Read these off the table that follows.
1) Give the entry just left of the smallest entry.
2) Give the entry just left of the largest entry.
3) Give the entry just right of the largest entry.
[[-12, 17, -23, -8, 14, 9, -25, -15, -18, 42, 8, -17, -24, -30, 60, 36], [-6, 4, -15, -8, 26, -1, -5, -1, -15, 27, 18, -5, -15, 9, 10, -7], [3, 9, 13, -11, 22, 4, -25, -8, -6, -10, 9, -35, 4, -1, -10, -4], [-7, -4, 15, -12, 13, 14, -4, -14, -8, -15, -7, -23, -1, 10, -4, -12], [17, 9, -5, -5, -68, 22, -19, -37, 38, -34, 9, 12, 50, 0, -8, 18]]
1) -5
2) -30
3) 36

M = [-60 -27 -40 -26 -60  49 -69  80 -64  31 -68   6 -60   3  77  66]
What is the 1st entry from the left?
A: -60
What is the entry just left of 80?
A: -69
What is the entry just left of -64?
A: 80
The 3rd largest entry is 66
The fourth entry is -26

441	773	683	621	554	464	861	664	464	704
395	620	752	566	578	476	751	742	366	509
583	252	436	427	521	584	201	453	535	289
457	770	657	620	547	469	845	641	484	714
405	499	715	516	568	489	614	712	352	398
708	299	355	474	542	670	158	370	702	399
790	659	353	634	561	679	487	353	870	798
470	779	621	619	535	470	834	606	509	740
571	245	440	421	517	575	202	458	519	277
367	653	779	574	578	457	804	767	340	526
402	497	714	514	567	485	614	712	348	395
396	493	718	511	565	481	615	716	339	388
396	492	718	511	565	482	614	716	339	387
786	659	351	632	558	676	489	351	867	798
464	775	651	622	547	473	844	635	494	723
The minimum: 158
The second-last entry, reading row by row?
Answer: 494
The 3rd entry on the main diagonal: 436
The 4th entry in reading order: 621
The fourth-last entry, reading row by row is 844
The first entry, reading row by row?
Answer: 441
The entry just left of the smallest entry: 670
The first entry in the row that holds the largest entry: 790
The entry just left of 561 -> 634
The top entry of the column that holds the smallest entry is 861
The 3rd entry from the end, reading row by row?
Answer: 635
The second entry on the main diagonal is 620
The bottom-right entry: 723
The entry just right of the smallest entry -> 370
The 2nd entry on the diagonal from the top-right corner -> 366
The bottom-left entry?
Answer: 464
The last entry of the largest entry's row?
Answer: 798
The last entry in the row that holds the smallest entry: 399
The maximum?
Answer: 870
The 3rd smallest entry?
Answer: 202
The entry just left of the largest entry: 353
The entry directly above 474 is 516
The third entry on the diagonal from the top-right corner?
Answer: 453
The entry directly below the smallest entry?
Answer: 487
The smallest entry in the last column: 277
The entry directly above 708: 405
The entry just left of 484?
Answer: 641
The entry just right of 202?
Answer: 458
The entry just left of 676?
Answer: 558
The entry directly above the largest entry: 702

Questions about the grid below.
1) Give the smallest entry in the last column.
2) Give the smallest entry in the last row.
3) Give the entry in the top-left corner.
4) Give the third entry on the diagonal from the top-right corner.
5) Give the largest entry in the first row.
6) Give the 1st entry on the diagonal from the top-right corner.
7) Give the entry directly below the smallest entry.
8) Give the fourth entry, reading row by row.
[[ 22  34 -12  19  43 -12  17  30 -23  -8 -22 -36  27 -80   0 -61]
 [ -1 -48 -18  23 -44  57  15 -48  28  18 -22  45   7  56   9  94]
 [ -1  29   0 -33  32 -49   4  53 -17  -2  10 -65 -13 -71  10 -85]
 [-15 -36   2  37 -42  60  19 -37   6   6   9  54  17  55   5  87]]
1) -85
2) -42
3) 22
4) -71
5) 43
6) -61
7) 87
8) 19

Read these off the table that follows. Rows and columns are numbered from 0.
1) Find the bottom-right entry.
2) Find the smallest entry.
3) Find the entry in the bottom-left corner.
4) Find the entry at row 1, column 1.
5) Find the bottom entry of the column that holds the largest entry.
6) Find the entry in row 2 and column 1.
7) Find the entry in row 2 and column 0.
8) Find the top entry of the column that holds the largest entry.
-24	-27	-53	-26	-8	-16	-7	60	-55	13	9	28	-60	9	-6
-14	-17	-1	-12	50	-32	13	17	12	27	29	41	-4	35	20
-14	-18	-2	-13	51	-33	13	17	12	27	29	42	-4	36	20
38	44	21	36	-54	63	-1	-6	2	-20	-23	-42	24	-32	-10
-14	-18	-2	-12	51	-33	13	17	11	27	29	42	-4	35	19
30	33	62	32	17	20	15	-57	66	-6	-2	-22	70	-2	14
24	26	59	26	21	12	12	-63	65	-8	-3	-20	66	-2	12
41	48	24	39	-57	68	0	-9	5	-22	-25	-45	29	-34	-10
-23	-27	-52	-25	-3	-16	-5	62	-53	16	12	32	-59	13	-4
-25	-30	-51	-27	4	-22	-4	62	-51	19	16	37	-59	18	-1
54	62	80	55	-19	59	12	-72	72	-24	-21	-55	90	-27	5
-28	-34	-34	-28	45	-42	9	54	-23	35	34	57	-41	41	16
38	44	20	35	-55	63	-1	-6	1	-21	-23	-42	24	-33	-10
40	46	71	42	3	36	14	-66	70	-14	-10	-36	80	-12	11
1) 11
2) -72
3) 40
4) -17
5) 80
6) -18
7) -14
8) -60

Questions about the grid below.
1) Find the last entry, reading row by row.
2) Find the entry directly below -88.
3) Find the last entry of the largest entry's row.
4) Find the bottom-left entry.
5) Find the first entry in reading order.
6) Find the entry just left of 40.
7) Find the last entry of the smallest entry's row.
8) Find the entry just left of the smallest entry.
23,-43,-12,39,-19,-69
-58,-30,27,30,-25,-64
-16,-26,-88,60,-44,-2
20,40,8,48,-21,-19
-49,-33,-27,56,-42,-31
-30,-3,-49,34,-20,-78
39,10,1,64,-32,17
3,41,22,23,-2,-39
-56,7,12,20,-14,-2
35,37,-37,61,-26,-2
1) -2
2) 8
3) 17
4) 35
5) 23
6) 20
7) -2
8) -26

grid =
array([[-11.66, -11.10,  15.75,  18.29,  18.32,  16.06,  19.96,  17.54,
         20.03,  20.19,  17.35,  18.49],
       [-13.71, -12.92, -17.04, -16.79,  17.66,  17.33,  19.41,  19.02,
         19.04,  19.30,  16.86,  16.99],
       [-11.90,  19.18,  17.91,  18.64,  18.47,  16.13,  20.01,  19.09,
         18.87,  19.73,  16.80,  16.81],
       [-12.15, -12.96, -17.00,  17.96,  17.04,  16.83,  19.83,  17.74,
         19.98,  19.30,  16.57,  18.35],
       [-14.82, -17.19, -13.21, -15.95, -15.77, -17.07, -13.24, -13.53,
        -15.49, -15.28,  11.81,  16.78],
       [-13.56, -14.95, -16.18, -15.49, -15.44, -16.59, -14.99,  19.79,
         19.85,  20.28,  18.13,  18.14]])
The entry just left of 19.98 -> 17.74
The entry just right of the largest entry: 18.13
The entry just left of -15.44 is -15.49
What is the entry just right of 20.01?
Answer: 19.09
What is the third entry in reading order?
Answer: 15.75
The entry just right of 18.13 -> 18.14
The entry just right of 16.06 -> 19.96
The entry just right of 16.86: 16.99
What is the minimum?
Answer: -17.19
The 2nd largest entry: 20.19
What is the second entry in reading order?
Answer: -11.10
The entry just left of the largest entry is 19.85
The entry just right of -12.96 -> -17.00
What is the second smallest entry?
Answer: -17.07
What is the largest entry?
Answer: 20.28
What is the first entry in reading order?
Answer: -11.66
What is the entry just right of the smallest entry?
Answer: -13.21
What is the 3rd smallest entry?
Answer: -17.04
The entry just left of the smallest entry -> -14.82
What is the entry just left of 19.02?
Answer: 19.41
What is the entry just right of 19.18?
Answer: 17.91

Questions about the array below.
1) The entry just left of -79.9?
2) The smallest entry?
3) The entry just left of -7.4?
((-85.3, -97.4, -48.2, -79.1, -59.8, -118.5), (-161.1, -91.0, -113.5, -85.6, 97.2, -205.9), (-139.3, -78.6, -49.2, -64.9, -73.9, -60.8), (-75.3, -140.8, -18.2, -7.4, 52.5, -195.5), (-54.9, -16.2, -282.1, -67.9, -119.5, -21.7), (-30.7, -121.8, -28.6, -98.4, -189.3, 252.8), (-99.0, -63.4, -163.1, -75.7, -112.6, -219.9), (-102.0, -86.6, -78.6, -37.9, -14.9, -290.8), (-129.7, -18.4, -105.4, -53.9, 17.1, 87.0), (-38.1, -52.9, -26.1, -33.9, -214.1, -263.8), (-81.5, -126.7, -25.0, -79.8, -108.3, -79.9), (-65.3, -128.1, -147.4, -75.1, -131.8, 107.8), (-67.9, -43.9, -78.6, -66.5, -81.0, -153.7), (-89.5, -107.7, 56.8, -38.6, -152.3, -111.9))
1) -108.3
2) -290.8
3) -18.2

[[-41 -21  74 -54  20 -13  50 -45  -1]
 [-48  23 -31  65  37 -12 -31  54  66]]
Rows and columns are numbered from 0.
Report the entry at row 0, column 0.
A: -41
The largest entry -> 74
The entry just left of 23 -> -48
Report the bottom-right entry.
A: 66
Report the entry in row 1 and column 1.
A: 23
The entry directly below the smallest entry -> 65
The smallest entry: -54
The entry directly above 37: 20
